In the rows, 128 means zero.
Rotation paths and how fast each direction turns (degrees each step)
Each turn is a multiple of 5 degrees from 10 to 175, or 0.
Each row of a path follows its step; steps can be skipped.
path 1
step 0: [125 137 136 123 124 120 134 141 144 136 137 111 127 139 127 133 146 130
 121 125 123 119 137 142 128 126 138 118 131 136 140 129 136 121 128 122
 131 119 119 138 134 133 137 127 127 127 130 130 104]
step 1: [119 132 131 131 112 129 134 131 127 127 126 125 144 130 122 113 149 140
 123 133 127 137 122 125 131 118 135 119 134 120 145 127 146 142 120 126
 134 134 124 133 116 127 135 121 120 128 134 123 141]
step 2: [120 122 122 132 133 121 117 132 121 137 113 118 132 113 131 135 136 139
 138 116 141 138 139 121 143 120 132 131 123 119 123 129 136 128 111 134
 134 123 122 114 127 123 138 133 122 118 137 114 128]
step 5: [124 129 129 130 123 134 131 124 130 135 129 135 134 126 125 135 116 133
 125 118 120 129 130 127 115 131 127 138 143 139 125 133 133 139 111 118
 127 124 123 127 117 116 102 120 113 126 118 140 113]
step 6: [134 131 139 111 127 130 129 129 129 138 139 125 126 133 107 126 130 125
 131 112 114 132 125 117 143 128 127 136 132 139 121 111 133 132 119 131
 128 128 140 120 140 110 123 118 132 140 124 120 126]
step 7: [139 127 131 122 125 119 113 127 128 108 143 136 130 135 118 126 129 122
 139 115 126 140 110 134 125 108 139 138 120 128 130 130 110 117 115 124
 125 135 125 124 124 128 129 122 127 129 138 128 136]
step 8: [138 127 125 125 133 133 126 123 110 110 121 121 128 127 107 129 135 140
 109 130 142 126 119 130 126 137 136 130 127 125 116 137 120 112 124 119
 114 124 136 120 138 130 127 127 130 116 131 133 130]
step 10: [132 158 131 123 121 123 143 137 129 141 126 130 130 120 124 112 128 123
 133 147 122 127 135 119 122 126 143 129 124 137 124 139 130 127 130 137
 111 131 131 129 121 137 135 123 121 123 128 126 125]
step 12: [123 133 127 142 135 119 131 140 130 123 129 107 136 142 115 130 136 125
 130 122 115 114 132 132 123 127 123 132 133 133 127 121 138 120 118 125
 141 116 113 118 129 139 150 133 135 126 129 131 128]
step 13: [136 115 135 130 125 111 139 136 120 116 122 118 137 137 127 132 125 138
 117 139 131 139 119 122 128 119 121 113 123 125 137 119 135 139 123 133
 142 128 130 123 108 134 135 122 125 122 121 123 138]
step 15: [135 127 119 131 119 141 121 135 127 138 111 134 125 149 131 124 110 120
 125 121 142 114 133 123 127 130 120 135 127 146 124 119 122 130 133 135
 130 133 138 121 113 113 131 127 123 136 129 122 118]
step 16: [118 124 125 115 135 126 138 126 141 129 141 122 122 136 131 127 122 123
 131 116 125 117 124 129 119 120 140 145 127 135 125 112 119 133 152 121
 120 123 131 126 115 114 127 125 124 111 128 129 134]
Speeds:
[126 131 133 130 129 127 122 131 126 132 124 127 129 127 131 126 131 128
 127 128 127 127 131 128 125 125 129 123 127 126 125 126 131 130 129 126
 130 131 127 126 129 132 131 127 129 125 126 131 128] | 35
[130 126 127 128 126 130 124 124 128 125 127 134 131 132 131 125 124 130
 126 127 126 130 127 130 127 124 125 126 128 129 131 131 128 129 128 126
 132 129 127 130 124 129 127 127 124 131 126 129 128] | 175
[128 126 128 126 131 127 125 130 127 121 126 130 126 129 126 129 126 128
 129 126 126 122 126 134 128 128 131 128 130 128 125 128 126 131 131 128
 128 127 128 129 129 127 134 132 128 126 129 129 128] | 85
[125 128 128 131 126 128 126 129 128 127 132 128 130 128 125 130 130 122
 132 128 128 129 129 128 123 129 127 130 129 129 128 135 128 128 128 130
 127 128 123 126 126 129 129 127 127 127 129 133 124] | 155
[134 132 129 129 127 125 130 128 126 126 127 128 129 131 126 126 124 127
 128 131 123 130 127 127 125 131 124 131 127 129 124 128 127 126 130 127
 130 127 129 125 128 134 127 130 130 126 129 126 129] | 20
[126 128 128 125 130 123 130 126 128 128 127 129 128 126 126 128 130 138
 130 129 127 130 127 127 127 132 127 130 132 127 128 129 129 133 129 130
 130 130 129 127 125 129 129 127 129 131 127 132 126] | 90
[129 124 129 124 128 128 131 128 127 128 128 131 125 131 123 126 131 127
 124 128 128 128 132 127 126 128 124 122 130 125 124 128 129 128 129 128
 125 127 130 130 124 127 128 126 128 124 128 125 126] | 145
path 2
step 2: [129 126 107 128 126 122 136 130 133 136 144 136 119 124 140 122 141 129
 125 124 120 132 139 133 126 122 127 126 120 135 133 134 138 129 132 120
 124 127 136 125 130 117 127 133 126 144 117 128 116]
step 4: [125 124 136 130 133 126 119 128 124 122 112 138 119 124 136 130 138 117
 113 140 132 130 120 129 132 123 126 125 128 133 135 118 120 118 123 136
 126 152 134 119 118 129 124 121 135 127 134 136 124]
step 5: [135 127 131 138 139 132 132 132 117 116 125 133 120 127 136 122 126 136
 126 125 138 122 120 140 133 135 128 131 126 132 129 126 116 128 133 135
 122 123 129 126 121 131 133 113 134 125 147 146 139]
step 6: [128 131 128 128 131 136 123 129 121 125 131 128 135 124 126 125 131 123
 137 132 130 126 126 127 132 128 119 121 117 139 124 123 125 131 144 122
 126 108 123 134 111 139 131 125 120 111 146 123 138]
step 7: [128 137 129 131 120 129 121 119 133 128 119 131 137 125 118 137 120 123
 142 131 115 135 128 138 129 128 127 140 126 127 116 122 131 126 129 120
 132 110 136 147 125 131 121 136 140 123 131 125 138]
step 8: [128 129 122 133 131 127 135 121 129 122 132 139 136 124 120 127 114 136
 136 134 119 129 125 136 120 124 128 132 128 128 140 117 134 133 129 121
 127 120 133 122 138 124 105 147 121 134 114 123 126]
step 10: [130 120 131 125 133 127 128 131 131 138 132 120 128 122 126 142 136 127
 109 131 124 117 124 118 144 130 136 137 130 126 136 117 138 119 131 126
 129 143 137 128 129 121 145 131 116 127 118 128 120]
step 12: [126 123 132 142 126 134 129 125 136 129 132 127 120 121 128 112 146 126
 128 132 137 131 130 133 128 123 128 129 126 133 131 135 122 127 128 114
 127 137 100 126 130 132 132 124 126 122 146 120 132]
step 13: [130 120 134 134 123 120 129 126 135 135 133 125 112 124 136 121 138 120
 144 120 131 122 138 137 125 127 129 132 122 128 110 124 126 131 120 118
 119 116 127 131 121 128 133 128 140 141 139 121 137]
step 14: [129 123 126 121 130 122 117 132 136 125 126 145 129 121 129 133 122 117
 136 134 124 126 124 129 120 121 122 112 117 124 117 129 127 140 115 120
 119 112 134 119 124 113 126 132 127 136 131 123 123]
step 15: [136 132 135 127 133 147 127 125 122 127 107 140 134 131 137 126 120 130
 122 129 124 135 117 128 116 125 127 119 118 124 118 136 124 126 109 134
 123 129 141 130 131 131 123 134 128 133 117 122 128]
step 16: [144 120 140 123 129 144 119 136 113 125 135 132 128 130 136 139 118 140
 128 130 127 126 114 126 131 127 133 130 128 129 132 118 135 125 124 132
 123 136 136 121 125 150 123 127 120 126 122 132 127]
Speeds:
[126 125 128 129 131 130 125 128 127 128 127 123 128 129 129 126 128 127
 131 127 130 129 129 130 132 130 126 132 125 126 129 128 130 134 128 130
 127 126 125 128 127 123 126 130 132 125 133 124 130] | 55
[128 121 133 125 127 127 133 128 124 129 132 128 126 127 128 129 131 126
 130 128 127 132 128 127 130 129 127 129 129 128 124 129 129 127 128 131
 130 127 130 131 126 130 127 126 123 126 128 123 129] | 110
[125 127 128 127 128 132 126 125 124 129 130 130 130 133 127 131 123 128
 133 129 127 129 126 127 130 128 130 130 128 128 131 129 124 128 131 128
 127 126 132 127 131 131 131 133 128 126 126 127 131] | 40
[129 133 130 127 128 133 132 129 132 124 128 125 129 128 124 130 126 128
 128 126 125 125 126 129 129 127 126 129 129 126 127 130 134 128 132 130
 127 128 131 125 130 131 124 129 127 128 130 126 126] | 40
[125 125 128 127 129 131 125 131 128 125 129 128 131 125 128 127 126 131
 126 128 131 131 129 125 128 127 128 128 126 126 125 125 127 126 129 133
 126 134 130 131 129 127 128 132 126 132 129 132 127] | 60
[127 128 130 128 128 127 130 129 133 128 131 127 129 126 129 125 122 127
 131 128 127 130 125 129 127 127 126 126 128 131 131 131 128 129 130 132
 124 126 126 126 126 123 129 124 124 127 124 132 131] | 125
[128 126 126 127 132 125 128 128 124 130 126 126 128 123 128 127 127 125
 130 126 133 123 129 127 128 129 129 129 129 128 125 129 128 126 134 127
 126 124 130 124 132 127 129 125 127 132 129 129 127] | 90
path 3
step 0: [125 135 138 131 121 134 116 132 131 126 122 141 123 127 119 137 136 149
 123 127 137 134 113 133 131 131 125 136 117 120 111 129 121 114 141 127
 132 144 129 132 111 124 130 122 129 131 131 119 130]
step 1: [127 128 131 122 144 121 130 149 136 136 138 118 137 132 138 133 134 141
 123 107 133 127 139 116 124 130 126 115 131 118 132 112 128 120 137 125
 123 124 129 131 124 123 126 126 121 123 118 133 122]
step 5: [114 137 120 137 133 126 131 140 127 135 121 133 125 122 122 131 128 132
 121 120 132 135 117 136 122 120 144 137 130 136 124 140 140 119 107 118
 122 125 137 138 142 123 119 118 126 116 133 127 133]
step 6: [122 131 121 130 131 124 129 124 133 109 129 137 137 134 126 120 127 134
 128 131 112 139 123 119 116 130 116 119 132 132 110 115 117 129 135 132
 115 134 136 132 133 128 137 118 144 111 123 121 122]
step 7: [131 118 122 132 126 121 129 131 114 141 139 114 126 126 127 139 128 123
 128 145 126 129 137 132 127 144 127 116 129 121 130 122 124 118 121 129
 129 121 143 135 106 134 137 128 134 137 114 115 130]
step 9: [139 132 138 124 123 129 130 120 125 133 130 139 131 131 150 130 113 135
 127 139 121 121 136 138 130 118 129 125 123 127 123 126 122 128 121 121
 137 130 117 121 149 130 131 127 148 122 137 143 130]
step 10: [122 112 127 119 118 128 135 118 129 136 125 144 118 128 132 113 127 114
 125 127 147 118 127 127 114 126 120 126 126 124 129 133 134 118 117 130
 124 143 134 144 131 112 134 133 125 136 125 127 124]
step 11: [125 135 129 139 135 126 142 139 118 129 123 131 125 109 121 117 132 128
 128 120 118 124 114 131 131 129 122 142 121 123 121 130 130 132 129 121
 125 134 113 130 114 130 149 119 112 118 124 129 117]
step 12: [118 130 139 135 130 114 129 117 139 120 139 112 133 130 135 133 140 138
 132 129 130 131 141 130 119 128 131 129 116 120 130 126 133 133 140 124
 131 121 130 142 124 136 134 133 131 104 137 126 142]
step 13: [124 125 121 100 144 131 128 128 136 122 135 132 121 129 143 135 129 115
 133 124 127 146 125 130 139 137 133 130 135 123 129 132 117 136 127 128
 140 129 137 128 126 126 128 147 129 132 121 119 126]
step 14: [148 144 136 132 129 131 130 123 129 136 120 132 129 132 115 147 126 116
 121 123 131 116 129 118 132 121 122 127 123 132 119 129 124 131 126 127
 138 130 118 109 131 119 132 137 124 134 125 107 135]
step 15: [125 122 141 138 136 113 119 124 135 138 126 128 129 143 135 121 137 133
 122 133 130 119 130 131 137 126 119 145 130 115 134 134 123 115 138 125
 116 130 134 115 139 119 123 115 123 137 133 140 133]
Speeds:
[132 127 127 126 127 129 125 129 129 130 124 129 129 131 131 130 126 130
 129 128 127 125 137 126 134 125 129 129 128 126 129 128 129 126 127 129
 124 132 129 124 125 127 127 127 128 128 124 127 128] | 55
[130 127 129 128 125 126 130 127 120 128 126 129 125 135 128 126 128 128
 129 127 129 130 126 128 130 124 124 129 128 129 126 131 127 127 127 126
 126 130 127 131 128 126 124 127 124 125 130 130 128] | 65
[129 130 126 130 128 129 128 126 127 131 131 127 123 128 125 125 128 127
 125 130 125 124 124 124 132 127 125 127 128 126 125 125 130 125 129 133
 131 130 132 128 124 129 130 129 127 130 130 127 128] | 100
[125 127 122 128 126 130 128 128 128 126 124 130 130 126 127 128 126 130
 133 124 128 127 123 131 130 128 129 129 130 125 129 131 128 129 122 128
 131 130 129 127 127 129 128 129 124 131 128 124 131] | 130
[126 129 128 132 132 128 129 133 130 125 127 127 127 128 129 123 126 129
 128 131 129 125 129 129 127 132 129 124 130 126 123 127 128 128 128 128
 122 129 126 132 124 127 127 128 126 127 129 128 131] | 70
